The rows below fall into families. The same turns and mirrors carry the whole set onto itself and the rows of a family onto each other. For each named row, which other rows are in its family? Write them in the order they are listed.
These 30 rows form 5 families of 6 rows each.
Ves: [  7  -9   0   3  -3   1  -8  -4  24 -11  19  18  -3  13  -4   5  -5  14
   6  17  -8  11  33 -14   2   2  -6]
kesi: [ -8  13   2   5   3   3  -4   5 -13 -25  -2  19   5   8   9 -14 -21  -9
 -18 -12 -18  10   3 -31   3  -5 -15]
ture: [-15   6  -7   9  -1   5  -9  14 -10 -23 -13  20   4  -1  13  -3 -20  -1
 -13 -13 -15   9   5 -31   2  -9 -11]
seze: [ -2  -6   3 -20  -3  -3  23  -9   0  -2 -23   8  33  14   9   2   5   6
  14  14   3   4 -24   4   6   6  15]
lef: [ 10  -4   3   3   0  -8 -11  -4  24 -18  15  16  -4  16  -8  -2 -10  12
   4  17 -10   2  29 -20  -3   2  -1]
nisis: [  3  -7  -3 -21  -3   2  15 -12  11 -13 -16   8  36  14   7   0   5   4
  16   5   2  -4 -24   7   6  -2  21]
bida: [ -2  -4  11   1 -17   1  -4  15 -13   6  16 -16 -21 -19   1 -11   4  -1
  -8 -28  14   4   3  16  11  -2 -16]
Mub: [ -4  -4   7  10 -13   5 -12  12 -18   2  16  -5 -24 -20   1  -4   2  -1
 -14 -23  13   9  -6  17   2   9 -15]
Naf: [  3  -5  -6  -7  -5  -4  -6   8   1  17  -1  -6  -8  -4 -13 -34  10   1
  20   6  30   5  19  17  13  -4  11]
bazab: [  6 -15  -7 -11  -1   8  16  -8   4  -8 -12  12  28  15  12   5   6   9
  21  18  -1   0 -25   3   0  -1  19]
roget: [-11  13  -8  11   8  -1  -1   6  -6 -12  -9  25   5  -2  15  -8 -17  -8
 -26 -13 -20   5   1 -27   2  -3 -12]
Moz: [ -8  19  15   4  10 -10  16  -8  -2   2 -32   6  11  11  -6  -2  13   7
  -9 -19   8 -12 -26  14 -11  -9 -11]
temes: [-12  22   8  11  12   0  15 -14  -9   5 -30  -1   4  11   3   6  19  15
  -8 -21  12  -7 -20  10  -7  -7  -9]
taz: [  8 -11  -5 -14   0   4  21 -11  11 -10 -15   6  27  16   9  11   4   8
  15  12   7   6 -23   8   9   3  20]
zeva: [-14  15  -1   9   2   4  -2   7 -14 -11  -7  23   7   4   8  -8 -14  -5
 -18 -15 -20   4  10 -31   2   1 -17]
geme: [ -1   1  13   0 -10  -5   1  14 -13   2  20 -11 -30 -14   5 -10   6   1
  -9 -24  19   8   3  21   1   6  -5]
Gavat: [  3  -3  -4   2 -10   7 -14   7   0  14   0  -9  -3  -5 -13 -30  14  -6
  14   7  31  -5  23  20   6   0  11]
neni: [ -1  -7  -3 -13   8   1  25  -7  10  -2  -9   6  34   4   6   3   4   9
  14  16   1  -1 -26   1   6  -5  21]
lizep: [  4  -9  -7  -5 -10   5  -9  15  -6  22  -1   1  -2  -7 -12 -29  16  -4
  20  11  19   1  18  15   8   0  17]
monun: [-11  17   9   6  16  -5  20 -12  -7  -3 -28  -1  15  10  -4   7  14   3
  -5 -28  18 -10 -19   7  -5 -13  -3]
sed: [ 12  -6  -2   6  -6 -13  -9   5  24 -20  17  21  -2  13  -1   6 -15  13
  10   6 -10  12  20 -20   0  -4  -5]
Rigov: [ -6  18  10  11  11  -3  14 -17  -9  -9 -27  -2   9  10   0   7  14  12
  -8 -21  11 -16 -20  16 -11 -11  -6]
buzok: [ 16 -12  -2  -4   1   0 -18   0  16 -18  16  21   0  18 -12   7 -12  10
   1  11 -10  10  24 -12   2  -6  -8]
Zokub: [ -2  -2   6   6  -9   2  -1  19 -17   7  15  -8 -22 -18   8  -8  -6  -5
 -12 -25  18  12  -5  21  10   5 -12]
sipa: [  3  -6   2  -4  -8  -7  -9   1  20 -19  15  14  -3  14 -11   8 -12   3
  12  14  -8   9  25 -24  -1   1  -8]
katil: [ 10  -1  -3  -7 -11   9  -1  12   2  12  -4  -4 -10  -4  -7 -33  25  -1
  18   5  27   2  24  11   3   2  13]
Sabik: [ -7   3   1   6 -15   1  -3   7 -12   7  20 -18 -16 -15   2  -9   0   1
 -16 -26  21  12   3  18   4  11 -12]
palek: [ -8   2  -3   1   5  13  -6   6 -10 -19  -7  22   5   6  12  -3 -22  -7
 -20 -15 -14   7  10 -32  13   2 -17]
lera: [ 10  -9  -3  -4  -2   1  -6   6   3  24  -5   4  -4  -8  -8 -31  14  -5
  15  11  22   3  18  19   0   1  21]
ramo: [ -8  20   2  11  14  -1  20 -13  -8   1 -28   1  13   8  -9   1  14   7
   1 -17   3 -17 -23  10  -4 -19  -3]

The rest of the family of ramo: seze, geme, Gavat, sed, palek
The rest of the family of monun: kesi, nisis, bida, Naf, sipa
The rest of the family of zeva: lef, taz, lizep, Rigov, Zokub
The rest of the family of temes: Ves, Mub, bazab, roget, lera

The rows below fall into families. The same turns and mirrors carry the whole set onto itself and the rows of a family onto each other. For each named row, which other rows are in its family? Write them in the order they are listed.
These 40 rows form 5 families of 8 rows each.
Fofol: [ -5  -3  -6  10 -37 -16  -9  -8   2 -24  -6 -29  27  -1  -2 -30]
vutuz: [ -4   8 -10  16 -14 -12 -39   3   0 -11   6 -17  -1  -2  -2 -28]
fizi: [ -3   5   0 -30  -8 -18   7  -8   1 -33   8  17  -1   8  -3 -32]
baze: [  9  20  13  -7 -15 -30 -10 -12  -5  -6 -14   0  19 -11  -2  11]
ral: [ 14 -19 -16 -29   3 -32  -1  13 -13 -15   5  -2   9   9   4 -19]
Rafo: [ -5 -10  -3  13 -38 -21 -15  -2  -1 -27  -9 -26  22   3   1 -38]
Nuni: [  6   6  15  16  -1  -1   2  25 -22 -30  22  -8  16   5   2 -13]
Vekaz: [-12  11 -10  14 -14 -11 -37  -2  -5  -3   5 -13  -3  -2   6 -27]
bivu: [  2  10   7 -24  -9 -24   7  -9  -1 -29  13  18   5  13  -1 -39]
bal: [ -2   1  13  15  -1  -4   2  19 -30 -34  17  -3  18   0  -4  -8]
Nim: [ 12  18  16  -7 -16 -28  -6 -15   3  -5  -8  -1  21  -7  -1  11]
Vuduk: [-10 -11   1  21  -6 -25  17   0 -19 -23  21  -8  -6  -1 -17  -3]
duru: [  0  -9   2  22  -3 -35  13  -1 -21 -22  23  -9  -5   9 -21  -7]
dugit: [  2   4  25 -19 -27 -20 -10 -10 -30 -13 -15 -16  -6  -1  10  -1]
Pazu: [  7   1  17  17  -1  -8   1  26 -28 -36  16  -5  15   2   0 -16]
bul: [ -6  -8   3  21  -6 -34  15   3 -18 -21  25  -8  -5   5 -22 -10]
Buvib: [ 12   2  18  17  -7  -9   0  18 -25 -37  25  -7  18   5   1 -10]
poz: [ 10 -17 -18 -35   0 -25  -5  10 -13 -18   5   3  11   1  -1 -19]
tirip: [-10 -12  -5   9 -32 -11 -18 -12  -1 -30  -6 -27  26  -2  -3 -30]
pid: [ -2  -5   5  19  -4 -30  11   0 -15 -21  30 -14  -9   6 -13  -4]
Lesos: [-10  11  -9  13 -11 -16 -34   0   2  -3   4 -15   4  -5  -4 -35]
Keb: [ 18 -17 -16 -30   3 -33  -4   7 -10 -25   6   1  13   4   5 -16]
fub: [ 14  19  13  -3 -20 -30  -4  -9  -2  -8 -18  -4  19 -12   2   9]
vibo: [ 14 -16 -18 -30   1 -33  -3   7 -11 -22   5  -1  11   2  13 -19]
bure: [  3   2  23  15   0 -11   5  20 -24 -34  25  -4  15   1   4 -19]
Vuba: [  4   9  16 -21 -28 -22  -7 -11 -30 -10  -7 -22  -8   4  19  -6]
Tar: [ -5   8  -1 -24  -7 -32   8 -10   3 -30   8  14   1  13   4 -38]
diti: [ -4  14  16 -17 -33 -29  -8  -5 -29  -8  -8 -20  -8   0  14  -3]
rud: [-17   3  -9  10 -11  -8 -37  -9  -2  -9   8 -17   1  -9  -2 -27]
fase: [ -1  14  -1 -28  -7 -29   1 -11  -1 -30  13  15   7  14   1 -31]
Solak: [  5  13  21 -16 -33 -24  -7  -8 -23 -18  -8 -17 -11   2  19   1]
tulek: [ 13 -10 -22 -27   3 -32  -5  10 -14 -19   2   5  17   4   8 -25]
niba: [  8  13  20 -12 -15 -24  -8 -13  -4  -2 -13  -4  16 -13  -8  10]
Lobu: [-12   9 -12  14 -16 -14 -39  -1  -2  -7   8 -16  -2  -5  -4 -24]
zaka: [ 16  20  13  -9 -20 -30  -8  -9  -5  -3  -4  -7  18 -13  -3  15]
gadoz: [ -3  -6  -2  12 -38 -15 -13  -4   2 -33  -1 -27  24  -5   1 -31]
Non: [ -4   8   6 -28  -8 -27   2 -11  -2 -32  16  15   0  10   1 -35]
Dase: [ -1 -11  -2  23 -13 -29  16   0 -16 -20  23 -11  -6   6 -18  -8]
vorek: [ -1  10  18 -17 -32 -29  -5 -10 -30 -14 -13 -21  -6  -2  16  -5]
kaz: [ -8  -9  -3  11 -39 -20 -14  -2   5 -25   5 -29  22   0  -4 -34]

The rest of the family of Dase: Fofol, ral, Nuni, Vekaz, bivu, Nim, Vuba
The rest of the family of zaka: Rafo, Buvib, pid, Lesos, Tar, Solak, tulek
The rest of the family of Vuduk: fizi, bal, dugit, poz, tirip, rud, niba
The rest of the family of bure: vutuz, duru, fub, vibo, diti, fase, kaz

The rows below fall into families. The same turns and mirrors carry the whole set onto itself and the rows of a family onto each other. For each named row, which other rows are in its family? Write them in the order they are listed.
These 40 rows form 5 families of 8 rows each.
pov: [ 14  -4   9 -24   6  29   0   1 -22]
mer: [  8  -7  12 -29   4  32  -2  -1 -17]
sesa: [ -5  -7   0 -13 -16 -28   9  -6  10]
lor: [-13 -12 -16 -38 -10   5  -8 -10 -12]
putiv: [-11   4  22 -17 -30   8   1 -15 -11]
Tibo: [ 21 -16 -10 -25  14  -5   4   9  -5]
fefa: [ 14 -19 -12 -21  17  -3   9  10  -2]
vune: [-16   7  21 -16 -27  11   5 -10 -13]
vipo: [15 -1 24  2  1 -2 22  3 -9]
dagu: [-18   2  22 -11 -26   9   4 -14  -8]
sifov: [16 -1 28  2 -2 -2 15  5 -2]
savid: [ -1 -17  13 -33   3  -7  22 -20 -20]
Tama: [ 10  -5  10 -22   4  33   1  -8 -19]
mepem: [-12   6  20 -13 -26  13   0 -17 -12]
bepi: [-13 -19 -11 -38 -14   4 -12  -7 -12]
meres: [-10 -15 -18 -34 -15   5 -11 -10 -11]
pevu: [  5   2  -2  -4 -17  12 -11  16   7]
Bev: [  7  -8  11 -25   8  33   2  -2 -16]
kekad: [ -4  -6   0  -8 -17 -29  10  -5   3]
vuta: [ -7  -9   2 -14 -16 -29   8   3   5]
zap: [ 18 -23  -9 -18  14  -5   3   9  -2]
komo: [-12 -13 -13 -39 -13   6 -14  -7  -5]
Pep: [16  4 22  1  2  0 20  2 -1]
Notot: [  3  -1  -3  -7 -13  11 -16  15  11]
pasiv: [-15   9  20 -18 -26   9   5 -14 -12]
Fer: [ -3  -9   8 -35   3  -7  23 -20 -21]
ref: [13  0 28 -3  0  1 21  5 -1]
Beze: [  7  -6   4  -1 -15  12 -15  15   7]
vomuf: [ 14 -19  -8 -23  15 -10   7  12  -2]
Vonu: [ 18 -21 -10 -21  15  -6   4   5   0]
Dek: [  1 -10  15 -36   2 -10  22 -19 -17]
fofom: [  9  -8  10 -24   3  32   1   1 -23]
zotu: [  1  -5  -3   0 -14  14 -14  14   4]
zab: [  5 -12  12 -36   3  -8  21 -21 -20]
fusul: [-12 -10   2 -11 -17 -26   7  -5   7]
Taguk: [ -4  -7   0 -11 -20 -29   6  -3   3]
fulum: [ -3  -2  -1  -1 -15  13 -12  16   7]
lik: [-12 -16 -14 -37 -14   0 -11  -4 -12]
Loma: [ -1 -12  14 -29   2  -9  22 -20 -25]
Tevut: [15  2 26  1  2  3 20 -1 -1]

The rest of the family of vomuf: pov, lor, sifov, mepem, Notot, fusul, Loma
The rest of the family of putiv: sesa, fefa, savid, meres, pevu, ref, fofom
The rest of the family of zotu: vune, bepi, Bev, Pep, Vonu, Dek, Taguk
The rest of the family of zab: mer, kekad, zap, pasiv, fulum, lik, Tevut

The rows below fall into families. The same turns and mirrors carry the whole set onto itself and the rows of a family onto each other. For each named row, which other rows are in its family? Write them in the order they are listed.
These 25 rows form 5 families of 5 rows each.
Tanu: [-29 -22  13  14  -5  -4  -5   2   3   8 -14  35  33]
nibep: [-24   8  22  -3  19 -12 -16  -4 -27 -13  23  22  13]
Nol: [  0 -14  19  23  -9  -1 -14   7  15   9   5  25  26]
Kined: [-11   0  13  14  -4  -1 -29   6 -11   5  26  35  27]
Nabu: [ -7  15  18   1   6  -6 -19  -6 -21  -6  19  -9   0]
moler: [-34  11   7   1  13  -9 -15  -8 -33  -9   8   6  13]
porop: [-17   4  29 -14 -18  -2 -24  -7 -25   3   0  -8 -10]
Ked: [-11 -19  24  11 -24   2 -21   6   6  18  -1  33  24]
lufo: [ -6  -1  28  -6 -13  -4 -13  -8  -8   3  -9 -17 -10]
veb: [-20 -27  34   0  -9  -4  -7   1  11   7 -13  37  20]
vuf: [-29  -1   5  17  12  -7 -12   2 -16  -2  11  32  33]
fadib: [ -2   6  11  20   9  -4 -20   2  -8  -2  27  18  21]
Sosut: [-27   3  34 -21   3 -11 -12 -11 -27  -9   0   0  -8]
talag: [-23  11  21  11  11 -19 -12   8 -26 -10  26   7  19]
baf: [-32 -20  21  -3 -16  -3  -2  -5  -3   9 -32   9  11]
gan: [-21 -11  21  11  10  -8 -14   3  -4  -2  17  46  30]
tezu: [-19  -7  21  25   1 -17  -9  15  -4   3  18  29  35]
fopu: [-24 -14  40  -3 -21 -16  -1   3  -4   7 -19  -7   3]
Sute: [-14 -17  32  -7 -31   1 -18  -2  -1  16 -16   6   1]
ligis: [-15  15  16   0  -1  -4 -31  -2 -32  -4  26  10   7]
Nel: [-24 -20  41 -18 -14  -6  -6  -7  -3   3 -21  10  -2]
Koved: [-35   0  18 -13  -4  -8  -8 -12 -26  -2 -19  -7  -2]
som: [-20 -23  32  16 -20 -14  -2  14  10  12 -10  22  25]
Vin: [ -2 -19  30   6 -22   0  -9  -2  16  14 -17   4   6]
kig: [-26   7  32  -5  -4 -21  -7   0 -27  -4   4 -16  -3]

The rest of the family of som: talag, tezu, fopu, kig
The rest of the family of Kined: porop, Ked, Sute, ligis
The rest of the family of nibep: veb, Sosut, gan, Nel

